m =
121	140	104	154	101	109	132	104	134	145	113
136	114	151	115	104	131	119	125	155	143	117
133	114	142	121	143	123	155	118	146	118	107
106	154	105	105	146	114	124	130	118	123	143
124	137	142	129	102	129	126	119	115	115	140
142	110	144	154	148	154	144	144	148	106	113
119	108	103	126	118	102	103	153	147	151	108
113	138	121	140	120	134	113	137	131	154	102
110	105	112	138	134	110	106	129	134	113	116
129	152	149	139	130	138	124	141	128	121	107
Rows and columns are numbered from 0.
The entry at row 1, column 0: 136
The entry in row 0 and column 1: 140
The entry at row 0, column 2 -> 104
Which number is the entry in the top-right corner? 113
The entry in the bottom-left corner: 129
Which number is the entry at row 2, column 0? 133
Which number is the entry at row 0, column 0? 121
Which number is the entry directly below the smallest entry? 104
The entry just right of the smallest entry -> 109
Which number is the smallest entry? 101
Which number is the entry just right of 125? 155
Which number is the bottom-right entry? 107
The entry in row 2 and column 1: 114
Which number is the entry directly below 117? 107
The entry directly above 141: 129
The entry directly above 147: 148

Read these off the array that follows. Rows and columns are numbered from 0.
1) Which number is the entry just right of the smallest entry?
2) Which number is the entry in row 0 and column 1?
3) Which number is the entry in row 2 and column 0?
4) Which number is the entry in row 2 and column 2?
5) Which number is the entry just left of the smallest entry?
6) Which number is the entry in the bottom-left corner?
7) Which number is the top-left entry?
8) Which number is the bottom-right entry?
[[125 126 140 128 121]
 [132 116 117 126 132]
 [134 133 133 141 124]
 [125 133 128 115 136]
 [133 119 116 118 138]
 [126 141 129 141 125]
 [121 127 130 119 135]
 [140 120 117 126 136]
 [122 147 130 145 130]
 [122 127 131 115 133]
 [135 120 114 126 132]
 [121 150 125 154 131]]
1) 126
2) 126
3) 134
4) 133
5) 120
6) 121
7) 125
8) 131

data =
[[103 100 106 140 106  98 104 141 142 107 144 106 153]
 [149 156 155 109 153 151 149 111 104 149 114 152 111]]
Report the top-left entry.
Answer: 103
The top-right entry -> 153
The largest entry in the last row -> 156
The last entry, reading row by row is 111
The fifth-last entry, reading row by row: 104
The second largest entry is 155
The entry directly above the largest entry: 100
Report the bottom entry of the column that holds the smallest entry.
Answer: 151
Report the entry directly below 144.
Answer: 114

[[129 118 125 143 140 132 139 119 118 125 128 135 105 139]
 [132 146 121 123 136 124 123 136 122 112 115 128 120 133]
 [130 126 138 141 118 126 132 115 126 127 144 133 141 142]
 [124 121 149 128 112 127 139 117 127 123 133 119 125 129]
 [128 122 127 137 122 121 132 107 114 127 129 141 119 129]]
The largest entry in the first row: 143
Give the entry just right of 144.
133
The last entry, reading row by row: 129
Give the 1st entry, reading row by row.
129
Give the entry in the top-right corner.
139
The top entry of the column that holds the smallest entry is 105
The bottom entry of the column that holds the largest entry: 127
The 3rd entry, reading row by row: 125
Give the 3rd entry on the main diagonal.
138
Give the bottom-left entry.
128
The smallest entry in the last row -> 107
The entry directly below the smallest entry is 120
The fifth entry in reading order -> 140
Give the entry just left of the smallest entry.
135
Give the last entry of the largest entry's row.
129
The largest entry in the last column: 142
The second entry on the main diagonal: 146
Give the largest entry in the first column.
132
The third entry from the end, reading row by row: 141
Give the entry just left of 144.
127
Give the second entry, reading row by row.
118

Read these off the row that follows.
1) Give the entry just right of 121.
2) Give the last entry.
3) Give the second largest entry.
[121 110 150 128 111 114]
1) 110
2) 114
3) 128
